One vector is turned by the same rotation once a step. Each row is the vector after some number of steps, and that number follows the row.
The counts run from 0 to 895.
[105 137 116 167 111 161 151 127 115 121 106 130 155 175 109 179 129  77
 170 144  88 127 112 110 121 156 139  74 105 100 135 127 123 121 139 127
 110 135 121 145 134 135 115 118 142 190 130 177 152  58 111] -> 427
[105 170 183 114 181 134 146 120  67 106  91  90 153 166 136 115 116 152
 133 108 112 159 139 126 102 110 145 114  93 159 110  86 159 138 101 145
 133 154 118  88 155 110 144  90 101 128 161 100 130 121 133] -> 252
[117  89 108 149 116 141 147 146 101  95 106 126 145  93  96 130 124 153
 163 100 103 157 103 112  87 121 131  52 108 124 155 100 103 149 139  67
  76 125 108 124 139 139 140 170 114 146 128 140 139  74 134] -> 774
[ 97 140 136 122 122 123 141 131 132 125 113  88 135 124 150  89 158 137
 134 129 126 155 108  74 107  88 177 103 122 134 161 112 175 109 128  89
  96 172 106 118  97 175 113 155 113 176 152 134 158  93 111] -> 777
[121 143 141 197 178 152 150 106  93 144 144 137 167 133 119 172  94 103
 179 118  61 121 165 128 149 144 126 105 133 121 114 145 104 107 129 157
  82 140 108 171 129 105 122 128 150 161 131  93 139  93 110] -> 330
[147 175 170 169 150 147 152 154  98 139 122  57 166 126 143 133 124 125
 140 135 111 118 164 121 117  86 128 124 102 111  98 170 139 109  89 128
 102 186 118 124 101  89 143 128  96 157 162 142 137 111 154] -> 665
[132 110 124 120 121  82 161 104  85 144  85 158 128 120 156 140 121 174
 132  98 100 151 146  98  87 119 153 119 119 109 179  95 169 134 144 132
  89 124 117 137 126 118 122 112 129 143  88 135 159  71 107] -> 303
[120 134 120 114 119 107 137  94 123 138  77 127 150 105 122 120 172 165
 104  87 114 150 198  85 109 142 123 158 154 113 178 116 118 112 149 111
 137 142  94  87 144 122 130 114 122 147 116  87 178 105  90] -> 419
[134 167  87 113 143  94 136 109  81 154 111  87 112 146 141 140 147 136
 148  87 156 121 178 110 120 120 140  96  77 136 113 145 184  97 111 117
 141 156 115  79 124 113 132  89 113 177 119 134 134 111 128] -> 599
[ 93 130 191 145 176 126 147 156 108 129  63 120 158 108 117  99 129 134
 125  90 130 123 130 137  82  69 134  63 122 132 155  78 154 112 159 111
 141 149  89 117 133 138 131 128 117 132 120 149 141  96 101] -> 338
[ 98 129 102  82 118 124 187 161  86 130 148 121 140 155 141 129 121 142
 193 104 121 132 106  96 144 124 141  83 111 113 167 137 139  78 115 144
  99 175 126 136  95 115 125 140 150 200 111 122 148 104 107] -> 681
[130 157 143 123 105 175 172 111 109 109 120  99 139 152 111 131  81 167
 181 150  80 162 119 149  87 121 114 114 104 138 115  91 129 139 112 134
  75 110  67 136 119 148 132 126 140 144 142  81 124  99 154] -> 151
[101 102  88 145  99 150 135 137 126 139 112 138 150 172  96 136 135 118
 148 109  99 116 174  95 123 111  95 105 136 102 127 115 137  68 110 154
 106 130 135 134 155  86  86 135 143 177 156 154 146  77  89] -> 112
[114 108 107 144 106 140 180 149  93 132 126  89 178 170 143 133 115 125
 185 115 115 136 134 111 101 175 139  95  87 171  99 155 129 101  92 188
 102 129 133 122 116  98 123 103 129 157 121 129 127  82 123] -> 565
[110 108 171 149 142  97 168 131  87 112 104  95 142 104 159 125 110 185
 137 109  87 116  88 145  89 118 148  93 113 158 165  97 112 127 116 115
 111 124 103 149  76 149 152 122 124 137  86 124 151 101 123] -> 876
[115 149 115 134 115  83 134 119 114 176  88 109 135 156 125  65 138 141
 174 128 123  89 189 127 145 138  96 113 120 153 149 159 129  84  97 129
 129 110 107 125  90 128  86 106 141 155 100  94 132 108  89] -> 817
[125 107 121 149 158 145 143 145  90  65 108  83 155 134  98 139 100 160
 124  89 116 145 137 138  83 135 117 102  86 155 100 109  94 112 111 140
 129 144 100 116 165  91 180 125 102 117 147  89 137 106 144] -> 570
[123 128 131 155 163  88 167 127 163 164  83 126 124 145 124 137 123 122
 128 115 102  75 195 129 147  83 109 111 122  99 127 131 109  91 152  85
  99 163 104 149  87 132 113 132 170  95 113 144 135 145 112] -> 613
[152 168 138 132 123 143 157 158 107 127 102 121 163 159 120 127  87 156
 181 115  97 115 170 148 153 141 107 115 110 137 117 145  85 137 101 156
 114 116  92 137 130  85 161  96 119 160  93 102 129  83 106] -> 130
[122 155 127 158 102 128 126 130 128 160 105 125 132 117 125 118 135 121
 123 123 106 147 146  92 105 100 127  99 137  73 186 132 167 122 137  67
  75 163 106 143 123 162 125 134 122 182 139 137 144  69  98] -> 205
[141 153 157 148 156 144 184 161 111 159 121 141 170 140 155 161 105 145
 139 128  92 116 136 124 167  95  89 140 143  82 146 134  95  86 135 141
  89 170 108 128 124  76 134 104 132 152 119 122 157  95 128] -> 328
[111 159 114 109 100 160 155 146 126 178 107 109 137 150  97 102 162 114
 180 108 144 112 149 141 119 118  93  76 116 109 138 141 136  65 131 128
 146 134  94  81 105 141  91 115 139 181 118 121 146 106 121] -> 26
[118 143 147 157 145 129 134 150  96 131  82 132 156 123 107  89 121 131
 155 114 120 137 128 147  87  81  95  87 116  84 127  70 164 121 144  79
  91  94 102  91 145 120 129 136 134 107 141 105 105  64 127] -> 119
[164 121 117 158 126 105 136  98  97 107 101  80 125  88 102 125 128 168
 168 127 115 119 153 125  88 125 132  75 100 145 141 132 113  99 111 113
  96 101  49 159 117 149 127 157 148 133  88  98 142 124 146] -> 182
[116 108  95 162 142 101 104  96 121 120 110 108 141 112 114 151 163 135
  83  57 106 131 214  86  95 112 135 112 118 120 127 124 133  80 133 102
 115 169 112  97 149 110 135 113 116 121 171 102 156 114 117] -> 199
[134 164 143 117 160 146 137 115  94 128 108  97 137 104 125 155 128 174
 131  50  95 151 180 148 107 114 151  84  92 149 120 131 115 130 134 105
 141 157  94 102 113 130 163  65 104 140 111 108 140 124 136] -> 855
[120 174 160 155 104 119 145 113 152 119  68  86 114 198 129 114 146 135
 104 132  97 104 188 132  82 104 134 174 121 113 114  92 162 130  98 128
 136 143 103 129 101 134 119 136 122 133 141 103 151  84 103] -> 725
[133 120 101 158 126 136 104  76 109 138  99 153 146  96 114 173 105 153
 154 104  89 137 163 128 136 105 128  81 105 124 140 103  99 109 146  78
  61  99  75 109 127 146 137  99 140 119 108 134 144  82 152] -> 519
[123 140 173  89 127 143 181 127  98 102  77 115 139 155 112 128 116 177
 114 136 101 150 111 104  73  90 120 105 114 121 160  61 135 111 120 135
 130 162 109 119 138 112 119 124 127 164 134 177 160 122 138] -> 52
[121  91 122 146 131 110 181  97 123 151 110 100 152  89 142 120 151 169
 128 104 106 180 149  85  38 126 144 141 127 162 150 106 153  93 143 137
  86 136  81 118 117 163  94 124 136 131 131  98 154 109 130] -> 873
[134 163 156 158 132  84 158 138 111 120  84  89 143 189 163 144 134 104
 113 148 115  90 153 110 132  78 148 155 109  82 109 120 156 133 105 128
 109 148 112 119  77  89 124 117 137 115 101 148 139  91 136] -> 410
[121 133 116 137 115 121 152 157 126 126  76  92 147 214  78 128 156  95
 121 120 120 108 180 115 124 156 100 110 118  54 143 141  98 119 134 106
 142 163 125 107 134 128 131 123 148 126 135 142 153 114  96] -> 511
[106 145 128  73 130 125 155 139  91 153 114 152 152 146 146  96  99 153
 189 104 126 140 157  91 169 125 151  71 103 150 150 142 131 105 114 142
  95 166 119 122 113 131 108 108 136 183 120 139 145 146  97] -> 364
[124 128 134 145 160 117 204 110 132 111  78  56 139 171 125 132 164 134
 135 136 104 119 103 130  94 145 125 155 104 159 106 106  99 115 129 124
 129 155 118  98  99 141 123 155 150 122 135  71 152 125 138] -> 157
[118 144 125 175 112 155 170 126 134 143 131  63 151 146 148 139 155 114
 118 139  91 124 107 114 126 117 113 158 114 162 112 137  93  78  87 114
 112 169 147  98  97 113 124 113 101 172 163 122 152  84 139] -> 663
[119 107  72 158 101 102 136 137 149  94  96 114 147 114 121 141 119 141
 133 100 128 154 138  92  99 162 151 117  93 141 131 130 119 140 148  77
  75 153  93 122 154 158 160 157 117 139 128 114 147  49 111] -> 892
[114 149 113 133 153  90 141 136 111 110  76 140 134 132 171 149 136 140
 100  97 128 131 122 108 108 133 148 146 107 108 165 117 123 131 152 103
 121 169  81 119 135 120 184 116 122 169  87  92 162  72  90] -> 104
[117 147 153 133 157 123 124  86 101 106  68 156 145 111 144 164 108 165
 137  88  90 134 160 124 140 104 160  87  98 167 143  93  98 130 133 121
 127 132  79 127 147 120 149  88 120 151  84 171 162 106 111] -> 738
[ 87 117 111 121 111 147 171 162 158 165 132 132 142 134 140 105 140 134
 161  97 127 159 120  99 132 108 128  98 126 129 127 118 141  86 137  82
  81 178 126  80  88 166  91 133 128 172 158 132 130  91 115] -> 460
[151 174 145 100  98 143 166 112 117 132  75 150 138 138  95 118 122 164
 186 123  93 157 164 111 106  90 121 117 125 107 158  95 158 141 125 114
  91 108  85 128 133 126 108 142 124 183 116 136 140  81 123] -> 839
[173 141 129 159 140 104 140 144  79 137  85  89 179 121 101 111 126 126
 133 127 156 141 197 111  99 127  96 133 120  69 133 161 126 113 138 129
  97 122  60 111 154  93 158 128 138 102 141  71 133  98 126] -> 98
[115 163 112 151 137 154 108  67 132 150 108 138 107 102 113 135 110 147
 184  98  75 114 179 140 171  91 124  77 114 152 123 128  98  91 112  90
  93 116  80 147 112 164 115 117 148 150 115 110 131 112 128] -> 836
[124 124 133 130 157 134 160 137 105  65  81 140 182 140 122 143 116 162
 139  86 118 162 130 101 128 133 148 117  92 164 105  90  89 125 138 150
 109 142 103 100 182  73 144 136 125 136 132 138 150 100 124] -> 452
